One vector is turned by the same rotation once a tick. Each row is the vector after some number of ticks, and that number follows the row.
The counts run from 0 to 194.
[  9.5   3.0   8.0   6.5  24.8  -9.1   8.8 -11.6   4.9   1.2   8.9 -18.1
 -11.3  -6.5 -12.9  -2.6  11.1  -5.7  -6.3  -5.7  16.4 -14.2 -23.0  -7.2
 -14.3 -26.2 -10.1 -34.2  11.7 -26.1   7.6  30.2  19.7   9.7  12.3] -> 47
[-16.0  -5.5 -17.9   2.0 -11.6   5.6   3.9  31.7  14.5 -20.8   4.8  14.5
   3.0  -6.8  23.0   0.9 -13.4  17.3  -2.9 -13.2 -16.6  -5.4  33.6  27.6
  -8.1   5.2  -5.2  21.9  -4.4  14.8 -19.8 -14.3  -5.8  -5.1   9.2] -> 18
[-33.8   9.3  -9.1  -5.1  19.6  13.6   2.4  -8.8   1.6  -8.9  15.3  -3.8
   0.5  -5.2  -1.5 -24.4  15.3  -0.7 -16.4 -12.2  25.0  10.1  17.4   4.7
 -21.4 -25.7  11.7   8.3  -7.8  -5.0  -3.7 -13.9 -17.2 -12.1  30.1] -> 11
[  1.6 -11.0  -0.3   1.7  41.0  -7.3 -11.7 -19.1   7.4  -0.1  13.9 -15.0
  -1.7 -19.4 -19.1 -13.4   8.5  10.1   7.2  -3.6 -11.1  13.8 -26.1   7.2
  -1.8 -30.7  -2.4   2.4  25.9   6.4  11.5  -4.1  25.7  -2.8  -2.3] -> 176
[ -3.4   1.1  14.6  -1.2  29.0 -21.4 -16.5  -5.6  15.1  -0.8   9.9 -15.9
  -9.8  -9.8 -21.2  -8.9   7.6  17.1  -0.5  -2.2 -29.8  31.1 -28.1   3.9
  12.1  -7.9   5.2  18.6  26.7   8.4  -1.8 -14.8   2.4  -5.7   5.8] -> 175
[ -2.6  15.1  15.2 -32.1  -2.6 -17.2   8.1   5.1   2.0 -20.9  10.3  -0.2
  28.5  -4.1  -5.5  14.7 -20.0  26.5  19.8  -2.0  -5.9  11.4 -21.4  -0.8
  19.4  14.6 -13.7  12.3  14.6 -17.0  -7.1   3.1 -15.2 -18.4  22.1] -> 89
[  7.3   4.0   2.9  10.3   1.9  10.9  20.6  31.4  15.1 -18.3  22.0   8.2
 -15.1   6.5  11.0   8.0 -26.9  12.5 -11.0 -16.7 -34.0   5.1  16.4  19.5
 -15.6   1.7 -10.5  -5.4  13.1   1.5 -30.8  18.3   8.3 -11.4  15.3] -> 103
[  4.4   0.0  12.9 -19.3 -19.4 -20.6   1.5  -2.1  -8.4   1.2 -26.5 -21.9
  17.5   9.4  -8.4  -0.2   0.6  11.9  -2.1  14.8   2.9 -17.9 -41.9   2.9
  24.5  21.9   3.2   5.6  20.3  -9.3   6.0   3.1  -3.6  24.8 -10.7] -> 129
[ -6.3 -19.1 -17.7  10.2  -0.5  10.2 -10.6  19.9  18.1 -20.9   2.1  15.8
  -0.2  -1.0  25.5   5.9 -17.2  16.2   6.9 -16.1 -22.6  11.0  32.2  18.0
   3.1   4.1  -8.2  20.2   1.2  23.1 -17.0 -14.6   6.2 -12.9 -17.9] -> 23
[-19.3  -9.8 -20.5 -11.2  -1.5  27.1  -5.2   6.3  -1.1  -2.0  13.0   1.5
   5.5  12.1   8.6 -11.2  -6.3   2.1   2.0 -22.5  12.3  34.8  27.7  -0.2
 -13.0 -17.9  27.3  18.6   0.9  25.5  -3.0 -13.6  -4.0  -3.5   0.1] -> 20
[ 26.8 -14.6   8.8 -28.2  -7.5 -14.3   6.7   1.6  -6.7  11.9   2.2 -13.4
  14.2   3.4  -1.0  19.8  -9.1  10.6  23.2  -7.8  -0.8  13.8 -32.3 -11.6
  12.3   3.1 -11.1 -17.6  18.3  -3.5  11.5  22.0  23.1   3.8  -5.9] -> 39
[ 23.0 -20.3  -1.2  25.8   2.1  14.7  -3.8   7.1   7.1   5.8  -6.6   4.2
 -30.0  21.5  23.5  -8.6 -10.1  -2.2 -11.6  -6.4 -17.5  14.9  18.4  12.0
  -1.9   0.8   7.3 -12.7  14.5  15.1  -1.6   3.5  20.0  -6.3 -36.4] -> 113
[-14.8  17.1 -17.1   1.3 -14.0  -2.3  13.6  13.2   0.9 -20.2   8.0   1.3
   9.7 -18.0   8.3   8.7  -1.7  -2.7   0.6  -3.8  21.7 -43.9  -0.4  -0.5
  -2.8 -11.2 -11.2  -8.1 -13.8 -29.3  -5.5  17.8 -16.5  22.8  18.7] -> 142
[ -9.9  -6.1 -12.3  13.9 -12.0  -3.4 -24.9   2.8  10.4  -5.5 -17.0  15.4
 -13.8  -5.8  27.1  -9.7  11.8  -1.9   6.4   9.2 -10.4 -22.1  15.1   9.4
  26.8  20.6  -6.0  19.8 -15.0   8.1   1.8 -23.6 -14.8  -7.0 -23.3] -> 72
[-30.6  -8.7 -23.6  -3.8  -4.9  19.6   2.3   6.2  -5.2   1.1  20.6   6.3
   6.4  -8.0  -7.7 -20.5   9.5  -6.8  -3.1 -23.3  18.3  18.2  25.6  -1.4
 -19.1 -26.2  11.9  11.8 -11.0  14.7  -3.7 -17.4   3.4   4.1  28.6] -> 16
[-15.1   5.0  -5.0   0.1  26.0  -3.5  -3.5 -30.3  -0.7  -7.9  11.6  -3.5
  -1.1 -18.4  -4.8 -25.7  20.1   4.6  -8.8  12.2  29.5 -17.1   5.5  -8.0
   0.1 -26.2  -2.8 -13.8  -4.2 -33.5  16.0  -1.7 -13.1 -17.2  12.6] -> 2
[ -6.7   9.6  14.6  10.4  21.4 -22.1 -26.0 -27.5  15.3 -10.0 -18.3 -14.5
  -9.7 -16.5 -10.9 -11.5  21.0  -3.0   3.3  13.6  10.2 -18.2 -35.6 -10.4
   7.2 -11.3   2.8  -5.3  10.7 -10.6  13.8  -9.6  -9.5  11.0 -15.2] -> 131
[-27.5  30.1  -6.2   3.3   1.7  13.2   0.4  -9.3   2.4 -12.8  16.3   3.3
  -1.9   1.7   2.8  -2.7   3.1 -15.6  -3.5 -14.6  29.0   0.1  13.3 -23.0
 -21.6 -31.2  23.1   6.4  -9.5 -17.4  -2.1   3.2 -26.4   4.7  12.5] -> 145
[-28.7  16.8  -5.8  -7.9   3.4  19.2  -5.0  -3.9   4.2 -13.4  12.5  10.3
   3.6  10.4   7.0 -16.4  -5.3   1.7 -13.4 -24.6  10.0  27.0  35.7   4.8
 -21.9 -12.8  22.6  19.8   5.3   3.3 -10.4 -15.8 -14.6 -11.5   9.4] -> 15
[ 10.9  21.1  -1.1  21.8   1.7  -3.9  12.5   9.9  10.9 -13.2   1.1   8.9
 -26.5  14.0  26.2   0.0 -25.0   3.2 -22.8   3.6  -6.0   5.0  -1.3   4.9
 -19.1  -2.7  11.2  -7.9   9.8   0.1 -21.0  19.5 -16.6  14.6 -38.6] -> 193
[ -9.8  13.8   4.4   1.3  22.5  15.5   5.4   0.3   4.5 -15.0  27.6  -2.2
 -11.0   3.8  -8.6   0.7 -10.3  -6.7 -10.4 -16.8   5.4  38.4   1.2 -13.0
 -26.3 -33.4  21.5  -3.2  15.4   0.4 -13.0  15.6  -3.7  -9.7  23.9] -> 100
[ -4.3  11.5   2.8  24.1 -12.6   7.3  22.0  25.4  -1.2  -8.0  -7.4   2.4
  -7.8   6.6  18.7  -2.4  -3.7  -3.1 -33.0  -2.4  -0.9 -39.6   9.0  23.0
  -7.4  19.0   0.4  -8.2   5.7 -18.5 -20.0  13.2  -0.8  20.8  -1.4] -> 58
[  1.9 -37.2  -3.8  -6.5  28.5   4.7 -11.7 -19.3   2.2   8.5   4.3 -14.3
   8.2 -12.7   1.0  -4.6   3.9  24.3  22.3   0.9   1.0  15.5  -7.3  15.3
  16.6 -16.1 -11.0  -3.1  21.4  -3.8  28.5   4.8  34.6 -10.0  -2.8] -> 172
[ -7.6  19.3  11.7 -17.4   4.1 -13.8   8.0   8.1   9.9 -27.5  21.4   0.9
  15.4  -2.5  -7.5  17.1 -20.5  23.4   3.4 -13.0 -21.6  13.4  -6.8  -1.8
 -11.0   2.4  -1.2  11.8  15.5 -12.8 -24.7   5.9 -16.4 -20.9  22.7] -> 94
[  1.7  -1.6  13.0  15.8  15.7 -25.3 -32.4 -18.7  18.8   4.7 -28.6  -9.3
 -23.6   2.8  -7.7 -19.0  21.9   0.4  -4.1  17.9  -8.4 -14.6 -33.0  -3.0
  11.5   7.9   0.5   1.9  13.4   6.9  13.6 -19.3   4.9  10.1 -22.3] -> 126
[-10.3  -2.1  -5.9   1.5 -20.1 -11.0 -24.0   4.8   0.9   5.3 -19.1   9.3
  -5.0  -9.7   8.8  -5.2  21.1  -0.5  15.3  15.0  -5.5 -12.3   3.5  -9.8
  36.0  25.4  -0.9  27.3 -16.3  10.4   1.7 -38.2 -19.5  -4.9  -0.4] -> 76
[ 24.4   5.8  25.4 -18.4  -3.3  -9.1  16.1   9.3  -3.2   0.2  -2.7 -13.9
   6.6  11.2  -9.1  14.7 -11.5   9.9  -4.4   0.0  -0.2   0.2 -43.6  -1.1
   5.9  15.0  -9.8 -20.8  20.7 -14.6  -6.7  26.7  14.5  13.2  13.6] -> 44
[-28.0   1.5 -14.3  -5.2  16.2   5.2   9.9  -9.9  -2.5  -9.4  20.5   2.4
  13.6 -21.2   1.4 -22.4  13.2   5.5  -7.7  -6.3  37.1 -23.4  15.8   8.6
 -11.9 -28.1  -8.9  -7.5  -1.1 -24.0   5.4   5.0  -3.7  -5.3  32.0] -> 7
[ 13.1  -4.0   1.8  11.8   8.0  32.8   2.3   7.9  -6.4   5.7   7.2  -2.1
 -24.6  31.8   9.1  -1.2 -13.2   0.0 -13.1 -18.7  -8.0  35.1  24.1   1.3
 -21.4  -6.1  22.9  -6.6  13.9  12.6 -11.9  12.9  15.1  -1.1 -12.6] -> 109
[-15.2   3.6  -3.2  -4.5 -10.9  34.0  -0.5  -1.7  -7.1  -6.2   6.9   8.2
   5.4  20.2  18.4  -1.9  -8.3  -9.4   8.7 -12.9  20.5  21.5  39.3 -21.9
  -6.4  -7.3  22.4   4.1 -12.3   2.1   4.2  -1.0 -13.1 -21.8   8.5] -> 154
[ 19.2   0.1  13.0  -2.3   0.9 -10.2  23.0   7.0  -2.5  -2.2   4.1 -14.2
   1.4   0.5  -1.4  12.3  -4.4   6.6  -9.6  -0.2  11.1 -24.0 -24.8   4.6
   2.3   2.3 -13.9 -32.8  22.8 -25.5   3.4  38.2  17.2  18.2  16.6] -> 48
[-15.2 -17.2  -1.3   0.5  25.3 -14.8 -25.0 -30.3  19.7 -15.3  -3.6  -3.3
   3.9 -25.3   8.9  -7.4  11.2  15.6  30.4   6.3  10.4  -2.7  -2.1  -4.8
  15.8 -17.9  -8.4   6.0  -3.5  -5.8  21.5 -16.8 -10.1 -22.4 -11.7] -> 82
[-14.6  12.2 -17.2  -9.8  -5.8  34.0  -0.2  10.9 -12.7   4.6  18.6   6.9
  10.6  12.1   6.9  -6.2   2.6 -19.5   6.4 -18.6  31.6   4.6  23.6 -20.6
 -10.6 -19.9  17.6   0.5 -25.1 -10.0  -3.4   2.5 -17.9  -8.9  25.6] -> 150
[-16.9  14.8  11.9 -30.1  -6.0  -1.5  16.3  -2.2  -5.9 -15.6   5.3  -0.1
  19.8   2.8   7.8  -2.1   0.1  21.9 -11.5   4.0  10.8 -20.8  -5.0  13.4
  13.5  21.0  -1.0   3.9  12.5 -40.5  -6.6  12.6 -19.3 -10.0  24.6] -> 4
[-11.5   8.7 -11.2  12.5 -16.8  21.5   8.0   9.9  -7.1  15.5  -3.5   1.4
 -10.1   7.0   1.4 -20.1  18.7 -23.8 -24.3 -12.0  24.9 -25.1  10.0   1.5
  -7.5  -4.6  24.2  -1.3 -10.0  -5.4  -1.8   0.7  10.6  31.0  14.6] -> 61
[ -3.3  20.2   1.4   3.9  17.7  -5.9  10.7  -5.8   6.0  -1.4  18.0 -11.0
 -15.9  -7.1 -15.1  -7.3   0.1  -5.4 -10.2  -5.7   6.3  22.0 -34.6  -6.4
 -12.7 -39.9  16.9  -0.9  21.9   5.6  -9.7   8.0   1.0  19.3  -6.5] -> 185
[  5.9  19.0  17.6 -10.5  12.0 -19.9   6.0   3.6   9.5  -7.4   7.5  -9.9
   1.7  -3.3 -12.0   5.9 -12.1  23.3  -5.8  -1.6 -32.9  25.4 -39.3  16.4
  13.7   1.2   9.5  14.0  34.3  -1.1 -11.9  -0.2   5.6   4.8   8.2] -> 179
[ 23.8 -13.4  12.8  12.4  28.0 -24.1 -26.1 -12.0  26.4  -7.8  -1.1  -6.8
 -19.3  -9.9  -1.9   5.8   3.0   1.0  22.1   7.1 -21.7  10.1 -30.7 -12.9
   2.1 -15.9 -20.8 -17.0  10.4   9.0   9.6  -1.8  15.7  -8.6 -20.7] -> 37
